In the rows, zero is written as 128.
Families of rows that turns and mirrors carry onto each other, the same ones carrying the whole set onto itself: the rest of each named row's family, in list order
5 families of 6 rows
J987: [ 88 148 107 170 124 123 169  98 123 154 161 138 124 126 127 146 160 113
 154 131 147 107 121 127 121]
J451: [130 183  83 149 116 110 154 148  98 118 152 115 128  83 155 108 130 133
 145 149 119 135 166 114  98]
J396: [134 150 117 118 102 112 156 118  95 135 140 133 132  88 130 159 110 108
 135 150 136 115 159 146 173]
J400: [135 165  86 140  94 102 128 143 104 118 180 135 124  93 143 112 155 153
 158 137 155 128 139  98 107]
J979: [116 147 123 125 116 103 163 139 113 129 155 137 119  83 122 162 131 115
 135 141 144 132 142 143 179]
J498: [121 168  87 164 101 125 136 116 115 124 169 136 105 108 154 106 158 146
 157 146 162 125 118  99 111]
J192: [127 152  89 147 111 135 135 137 111 109 154 103 132  73 134 124 144 128
 163 156 117 137 161 120  85]
J630: [116 161  83 176  94 130 166 124 123 146 146 123 119 101 139 138 132 115
 159 156 161 100 147 107  85]
J519: [ 92 153  93 184 114 114 163 143 122 144 162 130 119 109 140 133 142 117
 148 146 148 109 137 122  86]
J472: [124 152 112 135 112 104 155  94 123 116 139 127 112 127 120 121 146 100
 132 166 158 102 119 123 171]
J745: [110 170 102 160 115 126 139  98 113 134 151 147  92 129 154 104 149 137
 144 156 161 122 114 125 139]
J740: [107 140  82 165 103 119 140 168 122 127 171 110 126  81 149 136 127 123
 148 138 125 129 147 120 103]
J114: [106 168  92 172 117 126 152 120 122 121 138 118 117  98 121 117 154 116
 153 172 149 119 148 120  75]
J344: [131 133 111 129 112 118 147 165 119 121 171 120 127  77 146 162 130 133
 149 134 122 135 152 132 142]
J853: [133 154  75 151  89 127 147 146 113 138 155 109 133  76 143 143 123 126
 160 142 133 114 167 108  95]
J661: [144 151 110 124 106 118 143 134  88 106 168 118 138  87 165 126 125 127
 142 144 101 133 157 125 145]
J293: [126 151 129 116 110 110 150 114  92  99 141 126 129  77 115 140 134 105
 132 172 135 132 148 148 160]
J828: [144 150 126 116 112 123 144 141  97  98 158 126 136  71 136 146 137 132
 154 158 120 140 167 138 120]
J639: [130 184  91 156 127 116 163 127 127 136 141 125 119 116 136 117 158 136
 165 141 145 113 153 105  82]
J35: [149 147 104 120  95 117 147 147 100 132 155 121 141  72 142 159 115 128
 152 140 124 119 173 128 131]
J9: [118 162  90 150 123 124 151  90 141 137 137 115 116 134 119 116 169 115
 157 143 152 103 125 104 126]
J984: [132 157 111 109 119  92 116 121  91 133 154 141 125 111 135 112 136 138
 136 135 130 124 145 143 166]
J730: [115 148 111 141 106 134 161  80 109 150 135 128 123 113 128 151 127 100
 141 153 143 103 134 141 173]
J65: [146 145 136 115 105 106 153 115 100 101 161 137 126 112 147 139 133 114
 133 159 134 116 136 135 171]
J749: [113 144 122 134 117 130 145  74 110 118 142 121 127 108 105 134 156 101
 146 162 137 118 127 139 158]
J111: [138 161  94 116 104  85 116 147  93 121 168 136 134  87 132 113 141 147
 145 134 139 127 152 119 137]
J820: [110 155 122 157 124 131 156  85 126 126 139 133 117 126 113 132 165 112
 160 166 155 109 132 131 105]
J725: [113 154 105 166 105 140 167  85 122 154 142 134 117 129 134 150 141 108
 156 154 160  96 132 122 122]
J882: [ 90 147 107 146 120 114 163  97 115 146 153 131 123 105 114 146 147 103
 138 133 143 123 120 136 177]
J716: [119 160 116 129 126 113 129  99 102 139 146 149 104 133 144 113 140 137
 138 146 145 120 127 148 164]

The rest of the family of J984: J400, J498, J745, J111, J716
The rest of the family of J630: J396, J853, J35, J730, J725
The rest of the family of J661: J451, J472, J639, J9, J65

